Each path below is one point turned by a fixed rotation once a step. After each direction that follows a path, write how fast that rotation turns it, in degrees a step (0 if it stays still).
Each turn is a multiple of 5 degrees from 10 to 175, or 0.
Each row of a path follows its step; steps can be skipped.
path 1
step 0: [ 3.78 -0.56  1.16 -1.10 -4.28 -0.72  2.70  0.54 -1.63 -1.79 -1.46 -2.62
 -3.26 -3.42  2.52  4.90  3.23 -0.24 -0.46  1.73  0.25  1.27 -1.97 -0.60
 -2.68  1.81 -0.50 -3.15  1.52 -2.07 -0.42  0.63  1.97  2.24 -3.56  0.59
  2.29 -2.00 -0.28 -0.35  1.69  2.36]
step 1: [ 0.80 -1.41 -0.53  3.54  2.90 -2.98  1.24  0.23 -5.36  0.78 -0.59 -0.89
  3.74  2.80 -0.31 -1.94 -3.93 -3.50 -1.46  2.08 -0.71  1.59  0.27  0.57
  0.06  0.51 -1.36  0.91 -0.45  2.05 -0.92 -1.42 -4.32  3.20  2.78  1.76
 -0.58  0.20  3.80  1.78  0.69 -2.11]
step 2: [-0.11 -1.43  0.19 -3.49 -3.09 -1.16 -4.12 -2.78  0.01 -1.83 -1.20 -1.68
 -0.55  0.35  1.04  3.37  1.90  4.07 -3.07  1.14 -0.58  1.01 -2.78 -1.42
  0.53 -5.28  0.00  0.93 -2.60 -4.90  1.74  0.16 -0.10  2.37 -0.14 -1.96
 -1.65  0.40 -2.18 -2.10  0.57 -1.47]
step 3: [ 1.56 -0.56 -3.07  0.06  0.39  2.20  0.97  1.98 -0.08  3.47  2.68  1.58
  1.51  3.62  3.36 -3.69 -3.70 -1.83  0.45 -6.17  0.85  0.63 -0.48  0.99
  0.05  2.36 -0.06 -0.12 -0.39 -2.40  0.53  1.24  1.05  0.01  2.94 -0.85
  3.32  2.22  1.71  0.60  3.27 -2.10]
step 4: [-5.89 -1.54  0.36 -2.44  1.49 -4.65  0.08  0.63  3.15 -0.74  1.40 -4.32
 -2.41 -1.87 -2.48  1.37  1.01  1.18  2.05 -1.41  1.56 -2.12 -0.90 -0.24
  1.88 -3.16 -0.63 -0.62  1.99 -1.29 -1.62  0.47 -0.48 -2.30 -0.36  2.43
 -3.15  0.06 -1.20 -4.61  1.32 -0.26]
step 5: [ 2.35  0.87 -1.25 -2.38  3.46  3.11  0.51  1.54 -0.26 -0.23 -0.30 -0.49
 -2.09 -0.34 -0.31 -1.58  0.03  0.37  0.49  0.07  1.92  2.58  0.25  4.30
  0.16  6.93  0.29 -1.81 -1.19  1.04  2.08  2.36 -2.29  1.92 -0.04 -1.49
  1.05  1.20 -3.67  3.58  1.92  4.14]
step 6: [-1.56  1.59 -0.29  2.54 -3.17 -5.71 -0.38 -1.41  0.94 -1.25  1.02  0.39
 -2.53  2.02 -2.67  2.14 -1.07 -0.45 -3.93 -0.86  0.77 -0.67 -0.92  0.38
 -0.07 -0.49  1.02  0.03 -3.44  5.07 -2.93 -3.96 -0.27 -1.72 -1.42  4.54
 -0.53 -0.58  0.69 -1.23 -1.04  1.33]
step 7: [ 2.11  2.92 -0.71  0.01  1.81  2.63  2.81 -1.37 -3.77  1.28  0.22 -0.87
 -0.82 -0.85  1.04 -0.52  5.09  3.51 -0.85 -0.58 -2.05 -1.51 -3.65 -0.33
 -1.28  0.68  3.38 -0.85  2.64 -0.54  4.94 -1.19 -0.68  5.16 -0.32 -1.82
 -0.27  0.82  1.19  0.85 -1.48  0.72]
step 8: [-0.93  0.79  1.22  2.90  0.85 -1.22  0.27 -2.09 -2.36  1.11 -3.21  0.52
  2.79 -0.25 -0.54 -3.38 -3.13 -3.22 -4.13 -1.16  0.92 -1.37  1.99  2.03
  4.05 -1.60 -0.05  1.35 -4.55 -2.17  0.83 -1.02  1.30 -3.98 -3.13  0.11
  0.61 -1.84  1.30 -2.79  0.46 -2.83]
step 9: [-0.31  0.62 -0.30 -2.01 -0.14  1.56 -1.04 -1.17 -0.80  1.81  1.27 -2.61
  0.11 -1.14  1.39  4.98  2.50  6.43  3.78 -0.24 -1.55 -0.04 -0.57 -0.56
 -1.44 -1.01  1.39 -1.00  0.96 -1.93 -1.70  2.63 -3.34 -2.60 -1.02 -2.02
  5.81  0.29  1.24 -0.10  0.66 -1.75]
Speeds:
[ 1.54  0.34 -0.27 -0.02  0.35 -0.99  0.31  0.71 -0.06  0.45  0.47 -0.55
  0.78 -0.88 -0.64 -0.72  0.31 -0.56 -0.09 -0.89 -0.39 -1.14  0.02  0.30
 -0.80 -0.06 -0.20 -0.25  1.46 -0.33  0.63 -0.15  1.87  0.14 -0.28  0.49
 -0.04 -0.49 -0.51 -1.05  0.31 -0.55] -> 95
[-0.18  0.64 -0.63 -0.82 -0.39  1.04 -0.05 -0.44 -0.24 -0.10 -0.23  1.01
 -0.10 -0.90  0.71  0.07  1.56  0.34  0.26  0.60 -0.16 -0.21 -0.59  0.38
 -1.03  0.12  0.90  0.38  0.23 -0.85 -0.51  0.65 -0.45  0.28 -0.15  1.48
 -0.79 -0.59 -0.77  0.48  1.51 -0.65] -> 155
[ 0.00  0.03  0.92  1.28 -0.67  0.57  0.55 -0.47  0.58  0.31  0.07 -0.55
 -0.12 -0.33 -1.03  0.24  0.56 -0.33  0.49 -0.19  0.99  0.67  0.02  0.79
  0.42  0.87  1.17 -1.42  0.05  0.87 -1.00 -0.38  0.79  1.07  0.38  0.58
 -0.96  0.12 -0.97  0.24 -0.48  0.51] -> 55
[-0.60 -0.76  1.05 -1.84  0.28  0.59  0.44 -0.06 -0.02  0.48 -0.43  0.52
  0.51  1.33 -0.92  0.29  1.23  0.57 -0.96  0.23  0.52 -0.23  0.64 -0.37
 -0.08  0.42 -0.33 -0.43  0.39 -0.18  1.09 -0.18  0.32  0.78 -0.15 -1.14
 -0.58 -0.98 -0.32 -0.39  0.34  0.62] -> 140
[-0.39 -0.26 -0.07  0.77 -0.34  0.70 -0.31  0.56 -0.19  0.04 -1.24 -0.28
  0.56  1.26  0.42 -0.07 -0.40 -0.65 -0.86 -0.52 -0.56  0.21  0.23  1.05
 -0.27  1.09  0.50  1.37  0.87  0.31 -0.41 -0.10 -0.50 -1.00  1.09  0.68
 -0.28 -0.99 -0.12 -1.46 -0.12  0.41] -> 155
[ 0.14 -0.35 -0.50  0.48 -0.02  0.83 -0.98 -0.62  1.46  1.18  0.53 -0.21
 -0.46  0.44 -0.52 -0.13  0.56 -1.10 -0.52 -0.41 -0.67  0.81  0.07  0.56
  0.24 -1.16 -1.47 -0.12  0.65  0.04 -0.37  1.23 -0.82  1.18 -0.68  0.09
  0.21 -0.07  0.30 -0.47  0.44 -0.16] -> 45
[-0.23  1.17 -0.55 -0.13 -0.70 -0.97  0.31 -0.53  0.83 -2.35  0.65 -0.58
  0.84  0.46 -0.05  1.14  0.54  0.53  0.26 -0.24 -0.32  0.93  0.65  0.46
  0.84 -0.62  0.42  0.20  0.74 -0.62 -0.15  0.16  0.14 -0.09 -0.68 -0.43
 -0.52 -0.72  0.47 -0.51  0.00  0.30] -> 160
[ 0.85  0.80 -0.66 -0.15  0.21 -0.39  0.97 -0.76 -1.27  0.53 -1.65  0.12
 -0.50 -0.04 -0.24  0.72  0.27 -1.01 -0.64  0.29  0.52  0.67 -0.25  0.16
 -0.46 -1.49  0.40  0.25  0.11  0.59  0.53  0.06  0.32  0.28 -0.20  0.60
  0.16 -0.50  1.11  0.56 -0.75  1.30] -> 55
path 2
step 0: [-0.33  1.25  1.14 -3.02 -0.60 -0.20 -1.51 -0.22 -4.53  0.58 -1.71  0.96
 -1.02  1.54  1.13 -4.73 -4.56 -1.12  0.94  1.74 -0.69 -1.35 -2.38  0.18
 -2.48  1.51 -3.28  1.90  0.00  4.08  3.86 -2.66 -0.51 -4.84  0.55  1.49
  0.92 -0.38 -0.66 -1.76  0.55 -1.95]
step 1: [-5.47 -1.00  1.55  2.98 -4.73  0.35 -1.63  2.81  0.64 -0.11  2.69  2.96
  2.55 -2.01  4.17  2.41  1.49 -1.71 -0.49  0.86  0.83  0.16 -0.34 -0.56
  3.34 -0.89 -2.51 -0.18  2.00  1.84 -0.69 -2.99 -1.80 -3.49 -1.37  0.73
 -1.15 -0.62 -0.41 -0.95  3.80  0.47]
step 2: [-0.86 -1.39  1.42 -2.51  0.74 -1.18  1.83 -1.39  3.32 -1.66 -1.84  0.23
 -2.27 -1.11  4.52  1.78 -1.91  0.98 -1.76  0.87  4.69 -2.96 -1.10  1.25
  2.66  1.86  0.36 -0.45  3.31  2.96  3.67 -2.38  3.62  1.95  0.37  2.91
  3.25 -1.22  0.03  2.00 -0.53 -1.24]
step 3: [-0.56 -3.57  0.71  2.59 -1.38 -2.19 -0.78  5.25  2.38 -2.38  0.91 -2.53
  1.81  4.28 -0.30  0.07  0.16  3.49 -0.26 -1.18  0.00 -1.56  1.28  2.37
  3.12 -0.31  1.26  3.61 -0.87  1.83 -0.10  2.25  2.71  0.56 -0.68 -2.04
  1.18  3.16 -3.69  1.35  2.77 -0.70]
step 4: [ 3.71  0.99  1.04 -1.18 -2.16 -1.70 -1.12 -0.94  3.81 -1.18 -1.09 -0.69
  1.41 -3.30 -0.05  0.27 -2.99  1.80 -1.72  3.13  0.41 -1.81 -1.80  1.81
  0.52  2.22  4.58  2.60 -2.09 -4.74 -1.52 -2.08  2.25  2.29 -0.25 -3.96
 -0.26 -1.48  1.00 -2.81 -0.03  1.27]
step 5: [ 2.47  2.31 -0.13  3.09 -1.76  0.20 -1.96 -1.11  3.41  0.08  0.67 -1.67
  0.39  3.87 -3.22 -1.38  0.80  1.46  0.71 -0.49  2.16  2.79 -4.47  0.11
 -1.55  1.53 -3.14  2.19 -1.92  1.93  0.83  0.84 -1.46 -0.14  3.25 -4.03
  0.87 -0.92  0.85  3.14 -1.89  4.26]
step 6: [ 1.36  3.79  0.50  1.43 -1.67  0.02  0.66 -0.61  2.77 -0.74  2.50 -2.74
 -0.56 -1.52  0.82  3.29 -3.13 -3.25 -0.01 -0.61  2.92  1.45  1.74 -5.72
  0.05 -4.29  0.13 -0.46 -2.93 -1.48 -4.31 -0.30 -1.61 -0.39 -0.27 -1.14
  0.07  2.57  1.59 -0.78 -3.88 -1.04]
step 7: [-0.39 -2.49 -1.35 -1.95 -2.11 -2.09  2.24 -2.28 -0.50 -1.91 -3.03 -0.37
 -3.25  1.82  0.60  0.05  2.07  2.37  0.03  3.01 -1.59  0.61  3.05 -1.02
 -3.29 -0.23 -0.86 -1.64  0.55  0.73  0.29  1.98 -5.74  0.21  2.07 -0.91
  2.32  0.11  1.22  2.21 -6.26 -0.62]
step 8: [-0.39 -2.40 -0.35  1.01 -0.66 -0.19 -3.47  1.73 -3.27  1.16  3.28 -1.19
 -0.90 -0.96 -2.68 -2.44 -4.02 -2.84  2.13  1.20 -4.79 -3.76  1.00 -1.74
  0.01 -1.21 -1.59  0.71 -1.46  0.01  2.24 -0.47 -2.90 -0.86 -2.60  2.13
  2.29  4.44  1.12 -1.22 -1.95 -1.68]
step 9: [-0.59 -3.29  1.52  2.36 -2.25  0.34  1.20 -4.02 -0.23 -0.41 -2.07  2.42
 -0.11 -2.27  2.88 -4.49  1.93  0.82 -2.28  4.14 -4.16  1.41 -2.89 -1.75
  1.52 -1.71 -1.22 -2.07  1.28 -0.43 -0.04 -4.66 -1.10 -2.64  0.22  1.99
 -1.43 -0.51  0.05 -1.89  1.45 -0.11]
Speeds:
[-0.74  0.26 -0.68  1.87  0.52 -0.19  0.13 -0.92  0.45  0.07  0.40 -0.14
 -0.03 -0.98 -1.38  0.48  0.33  0.42  0.75 -0.07  0.13  0.46 -1.15 -1.04
  0.43  0.73 -0.48 -0.88  0.79  0.69 -0.13 -1.50  0.86  0.10 -0.27 -0.23
  0.54 -0.07  0.27  0.12 -0.01 -0.57] -> 95
[-0.71  0.81 -0.63  0.36  0.58 -0.70 -0.73  0.54 -0.24 -1.23  0.06  0.27
 -0.44 -0.19 -0.78 -0.75 -0.55  0.97 -1.05  0.27 -1.27 -0.61  0.86  1.39
 -0.81  0.26  0.26 -0.05  0.74 -0.14 -0.30  0.37  0.41  0.02  0.43 -0.78
  0.27  0.90  0.61 -0.75 -0.23 -1.21] -> 85
[-0.21  0.58  1.04  0.46  0.02  0.29  0.57  0.26  0.85  0.88 -0.42 -0.19
  0.83  0.39 -0.38 -0.42  0.67 -0.28  0.82 -0.26  0.72  0.14 -0.85  1.42
 -0.96 -0.25  2.13  0.26 -0.43  0.19 -0.57 -0.56  0.25  0.96  0.57 -0.41
 -0.31  1.08  0.39  0.32 -0.55 -0.23] -> 45
[ 0.02  0.13 -0.86 -0.17 -0.70  0.61  1.49  0.27 -1.11 -0.38 -0.72  1.14
 -0.72 -0.02 -0.26 -0.37 -0.32  1.08 -0.30 -0.86  0.31 -0.34 -0.84 -0.74
  0.54  0.66  0.66  0.60  0.08 -0.10  0.80 -0.08 -0.28  0.67  1.96  0.45
  0.44 -0.08  0.67 -0.07 -0.44  0.55] -> 145
[-1.13 -0.81 -0.54  1.27 -0.97 -0.73  0.28 -0.22  0.27  0.40  0.11  0.80
  0.83  0.66 -0.41 -0.28  1.88  0.21 -0.34 -0.21 -0.19 -0.01  0.69  0.45
 -0.24  0.23 -1.25  1.28 -0.26  0.31 -1.22  0.91  0.03  0.20  0.25  0.72
  0.02 -0.29 -0.01 -0.12 -0.23  0.80] -> 170
